These points lie on a tree of bent strands in 25 dimensions: the strands fork, and no path loops back.
kapu: [ 18  17  11  -5 -16  -5   8 -29  14   1   6  21 -28 -14 -12  -1  -7 -14
 -14 -19 -11   5  -2  -4  -3]
Geko: [ 18  16  16  -3 -19   0  25 -28  17   2   5  15 -22  -7 -11  -3   5 -28
 -29 -19   3  12   1 -12  -2]
lupon: [ 12 -38 -17 -21  11 -23 -21   2  -1  -7 -11  26  -5 -22  -9  30  -6  45
  11   1   9 -36 -10 -18 -17]
Gagu: [  3   6  15  25 -18  16  27 -12   2   1   9  -4  14  14   4 -22  11 -24
 -28 -11  14  27   7   6  20]
ralan: [  3   6  15  25 -18  16  27 -12   2   0   9  -4  14  14   4 -22  11 -24
 -28 -11  14  27   7   6  20]
rof: [ 13 -38 -20 -21  12 -19 -20   0  -3  -7 -15  27  -3 -21  -8  29  -8  47
  10   1  11 -37 -11 -19 -15]
dotu: [-10  -9   8 -11  -3  -9 -34  21   4 -18 -37  -4 -29 -12  41  13   6  -1
  28  18  24 -30  41 -31  31]
zilo: [ -4  15  -3  20  28   8 -23 -26 -23 -13  27  12  12  22   7 -16 -13  14
   2   1 -12  22  12  45  -8]
temi: [-25   4 -17  -4   0  23   9  74  29  30 -24 -25  16  17  13 -16 -16  -8
  13  -5   5  17  24 -22 -12]
kan: [-16  -2   2  29   3  15  32  12 -10   4   6 -35  37  32  -7 -32   6  -9
  13  12   7  44 -39   6  18]
vitaz: [-14 -16   4 -14  15  -6  -1 -14  -6   0  17  -8   5   0  -6  27   7  25
  -2  19 -17 -43 -17   6 -18]
Vik: [  5  18   2  14  13   4 -13 -30  -8  -3  17  18  -3   3  -2  -9 -12   0
  -2  -5 -15  17   4  27  -7]
narab: [-24   3 -18 -10   0  23   5  80  35  34 -25 -24  14  17  16 -14 -19  -6
  13  -5   3  11  31 -28 -17]
Nuza: [-21   0  -5  32  -2  20  30  28  -3   8  -3 -31  34  32  -1 -33   3 -11
  16   7   9  53 -28   0  16]
radat: [ 11   3 -25  -4  22  -7 -44  16 -33   0  -1 -10  28  17 -12   5   3   3
 -11   2 -20   5   5  35   2]
Nam: [ -8  -5   7 -11  -7  -9 -27  19   4 -22 -34   3 -30 -14  37  11   3  -6
  20  12  19 -24  39 -27  27]
lomub: [ 19  23  10  -9 -23  -7  12 -23  16   1  -2  22 -31 -25  -6   6  -2 -16
 -13 -15  -2  -3   4 -13  -2]
gili: [-17  -8  10   3  11   4  18  -6 -11   5  13 -25  17  13 -13   4   6   7
   0  12  -7 -13 -23   7  -6]
zoso: [-11 -10   8 -11  -1  -9 -36  22   4 -17 -37  -6 -29 -12  42  14   7   1
  31  20  25 -33  42 -32  32]
ril: [ -3   6   2  -7 -10  -5 -12  11   2 -19 -24  13 -31 -27  27  11  -3  -7
  11   7  10 -13  38 -17  14]
gener: [ -9 -21  -2 -20  16 -14  -8 -14  -7   1  16   1  -1  -5  -3  26   5  26
   0  14 -12 -43 -17   3 -25]
tok: [-16  -2  -1  39  -1  19  36  17 -10   3   3 -33  40  35  -4 -40   8 -12
  18  10  10  61 -42   3  22]
tabip: [ 13  22   6  -7 -19  -5   7 -14  10  -3  -7  19 -28 -31   5  11  -1  -9
  -3  -5   3  -5  17 -13  -1]
Duv: [ -2  16  -2  19  24   7 -20 -27 -19 -10  25  14   8  16   4 -14 -13   9
   0  -1 -13  20  10  40  -8]
pas: [  9  18   6   8   4   1  -8 -30   0   0  13  19 -11  -5  -6  -6 -11  -5
  -4 -10 -15  14   1  16  -5]
Tedag: [-10  -9   8 -11  -3  -9 -34  21   4 -18 -37  -4 -29 -11  41  13   6  -1
  28  18  24 -30  41 -31  31]
zuba: [-17  -5  10  10   8   7  23   0 -11   5  11 -31  23  19 -12  -7   4   1
   2  12  -2   2 -27   8   1]
moru: [ 17  15  16  -1 -18   1  26 -27  15   2   6  13 -18  -5  -9  -4   7 -28
 -30 -18   5  14   2 -11   0]
Zatu: [-15 -14   6 -10  14  -4   4 -14  -7   2  16 -12   7   2  -8  23   7  21
  -2  17 -15 -37 -18   6 -16]
Kub: [ 14  17   9   0  -8  -3   0 -29   9   1   8  20 -21 -10 -10  -2  -9 -10
  -9 -15 -13  10  -1   4  -3]
Sini: [-25   3 -18  -5   0  23   7  76  31  31 -24 -24  16  17  14 -16 -17  -7
  13  -5   5  15  26 -24 -14]
Pil: [-17  -5  10  10   9   7  23   0 -11   5  11 -31  23  19 -13  -7   4   1
   2  12  -2   2 -27   8   1]
moton: [ -5  11  -9  18  34  10 -29 -22 -28 -18  31   7  21  29  10 -18 -15  23
   6   2 -12  27  16  52  -8]
Bot: [  4 -33  -9 -23  13 -28 -19  -3  -3  -2   6  17  -9 -18  -8  27   0  34
  10   3   0 -37 -13  -9 -27]
Ran: [  0  17  -1  17  20   6 -18 -28 -16  -7  22  15   4  12   2 -13 -13   6
   0  -2 -14  19   8  37  -8]
fere: [  1   5  14  28 -18  17  27  -9   0   0   9  -6  18  16   4 -25  11 -23
 -26  -9  14  29   5   7  22]
fab: [ 10 -38 -14 -22  11 -27 -22   2   0  -5  -6  24  -8 -22 -10  29  -4  41
  12   1   6 -36 -10 -16 -21]
fiza: [  6 -35 -11 -23  12 -29 -20  -1  -1  -3   3  19 -10 -20  -9  27  -1  36
  11   2   2 -36 -12 -11 -26]
tilo: [-17  -6  10   8   9   6  22  -2 -11   5  11 -29  21  17 -13  -3   4   2
   2  12  -4  -3 -26   8  -1]
moge: [  3  11 -18   8  31  11 -28 -18 -25 -18  26   7  24  24   4 -17 -18  24
   5   0 -19  26  16  53 -12]
gele: [-12 -11   8 -11   0  -8 -37  22   4 -16 -37  -8 -30 -12  43  14   8   3
  33  23  26 -34  43 -33  33]
lage: [-16  -3   6  18   6  11  28   7 -10   4   8 -35  31  26 -11 -20   4  -5
   7  12   3  23 -33   8  10]
did: [ 21  19  12  -8 -22  -6  15 -29  19   2   5  22 -35 -17 -15  -1  -5 -19
 -19 -22  -9   0  -4 -10  -4]
kob: [-13 -18   2 -17  16  -8  -4 -15  -6   1  17  -5   4  -1  -5  28   6  26
  -2  19 -16 -45 -17   6 -21]
dotef: [ 21 -18 -18 -11  -6  -7 -51  45 -15  14   2 -16  24 -10  -5  -8  20  -8
  30  -6 -13 -16 -14  37  17]
nem: [-15 -14   6  -9  14  -3   5 -13  -8   2  16 -12   8   3  -9  22   7  20
  -2  17 -14 -36 -18   6 -16]
kas: [-25   3 -17  -6   0  23   7  76  31  31 -24 -24  16  17  14 -16 -17  -7
  13  -5   5  15  26 -24 -14]
mafam: [-23   1  -8  26  -2  21  27  37   3  12  -8 -30  30  28   1 -28  -1 -11
  15   5   8  47 -18  -3  11]
Kurep: [-13 -17   3 -16  16  -7  -3 -15  -5   0  18  -7   4  -1  -5  28   6  26
  -2  20 -17 -45 -17   6 -19]
ruma: [ 20  22  11 -10 -24  -7  14 -25  18   2   0  23 -34 -23 -10   4  -3 -18
 -16 -18  -4  -3   1 -13  -3]
tugu: [ 11   0 -24  -2  21 -10 -47  21 -34   3  -3 -13  28  15 -11   6   8  -1
 -11   3 -18   1   2  32   7]
fogom: [-16  -2   3  26   3  14  31  11 -10   3   6 -36  35  31  -8 -29   5  -9
  11  12   6  39 -38   7  16]
fal: [  6  18   3  -5 -15  -4   1  -4   5  -9 -13  17 -28 -34  14  13  -3  -6
   5   2   6  -7  28 -13   2]
Tef: [ 10   9  17  12 -17   9  27 -21   9   1   7   4   0   6  -1 -13  11 -28
 -33 -15  12  22   8  -3  10]
zasat: [ 20 -18 -18 -10  -6  -7 -51  45 -16  14   2 -16  24 -10  -5  -8  21  -8
  29  -6 -12 -16 -14  36  17]
nopul: [ 13  17   8   3  -4  -2  -2 -30   7   1   9  20 -18  -9  -9  -3  -9  -8
  -7 -14 -13  11   0   7  -3]
tezuz: [ -2   7   3  -7 -11  -5 -11  10   2 -19 -23  13 -31 -27  27  11  -3  -7
  11   6   9 -12  38 -17  13]
Mal: [-24   2 -10  22  -2  21  24  43   7  14 -11 -29  28  27   2 -26  -3 -11
  15   3   8  43 -12  -5   7]
ratum: [ -6 -23  -4 -21  16 -17 -10 -12  -6   1  15   5  -3  -7  -3  25   4  27
   2  12  -9 -42 -16   1 -27]
pef: [-15 -14   7  -9  14  -3   5 -13  -8   2  16 -13   8   4  -9  21   7  19
  -2  16 -14 -35 -18   6 -15]
ket: [  5  17   3  -5 -14  -4   0  -2   4 -10 -14  16 -28 -34  16  13  -3  -6
   6   3   6  -8  30 -13   3]
lasom: [ 21  22  11 -10 -25  -7  16 -27  19   2   2  23 -35 -21 -13   2  -3 -19
 -19 -21  -6  -3  -2 -13  -3]
muku: [-16  -2   0  40  -1  19  36  15 -11   3   4 -33  40  35  -4 -41   9 -12
  18  10  10  61 -43   4  23]
lag: [ 13 -37 -22 -21  13 -16 -20  -1  -4  -7 -17  28  -1 -20  -7  29  -9  48
   8   1  13 -37 -12 -19 -12]
zozas: [ 11   5 -27  -4  24  -4 -41  11 -31  -4   1  -8  29  18 -12   3  -2   7
 -10   2 -23   9   7  38  -2]
tiv: [ 20  22  11 -10 -24  -7  13 -25  17   2   0  23 -33 -23  -9   5  -2 -17
 -15 -17  -4  -3   2 -13  -3]
Gub: [ 18  15  16  -2 -19   0  26 -28  16   2   5  14 -21  -7 -10  -3   6 -28
 -29 -19   4  12   1 -12  -1]
Nifa: [ -5   3  10  35 -17  19  27   0  -4   0   9 -14  26  22   5 -32   9 -20
 -16  -5  14  35  -4  10  26]
mudu: [ 19  22  10 -10 -24  -7  13 -24  17   1  -1  22 -32 -24  -8   5  -2 -16
 -15 -16  -3  -3   3 -13  -2]
mukib: [ 20  22  11 -10 -24  -7  14 -25  18   2   0  23 -33 -23 -10   4  -2 -18
 -16 -18  -4  -3   1 -13  -3]
simo: [-25   3 -12  16  -2  21  20  51  12  18 -15 -28  25  24   4 -23  -7 -11
  14   1   9  37  -3  -8   3]
Zav: [ 14 -36 -25 -20  14 -11 -18  -3  -6  -8 -20  29   1 -18  -4  28 -11  49
   6   1  15 -37 -13 -19 -11]
gezo: [ 10  10  17  12 -17   9  27 -21   9   1   8   4   0   5  -1 -13  11 -28
 -33 -15  12  22   8  -3  10]
dogu: [  7 -36 -11 -23  11 -29 -21   0  -1  -4   1  20  -9 -21 -10  28  -2  38
  12   2   3 -36 -11 -13 -25]
nogi: [ 20  18  14  -7 -21  -3  23 -29  19   2   5  18 -29 -12 -13  -1   2 -25
 -26 -21  -1   6  -2 -13  -3]
Bure: [ 11   4 -26  -4  23  -5 -41  12 -31  -3   1  -8  29  18 -12   4   0   6
 -11   2 -22   8   6  37  -1]
lonis: [ 15  13  17   4 -17   4  27 -25  13   1   6  10 -11  -1  -6  -7   9 -29
 -32 -17   9  17   6  -8   4]
Rorup: [  5  17   3  -5 -14  -4   0  -3   4 -10 -14  16 -28 -33  16  12  -3  -6
   5   3   6  -8  30 -13   3]

Start at the first point of each line and follow the strands to each of the others. Where do the paths split? Write each fork as brackets around the two groups it separates, the group with the point that comes earlier in the line first. The first line is answered.
fere (lomub fab simo Kub)  ((lomub Kub) (fab simo))
ratum (Rorup zilo dogu mafam)  (((Rorup zilo) mafam) dogu)
Kurep (fal Mal fiza tugu)  (((fal tugu) Mal) fiza)
zilo (moton rof simo tezuz)  (moton ((rof simo) tezuz))
lonis (Pil Kub mafam lomub)  ((Pil mafam) (Kub lomub))
Nam (Nuza gele nem radat)  (((Nuza nem) radat) gele)
gener (lupon pas Sini Rorup)  (lupon ((pas Rorup) Sini))
pef (Bure Kurep gele Nuza)  (((Bure gele) Nuza) Kurep)
ril (rof moton simo Nam)  (((rof simo) moton) Nam)
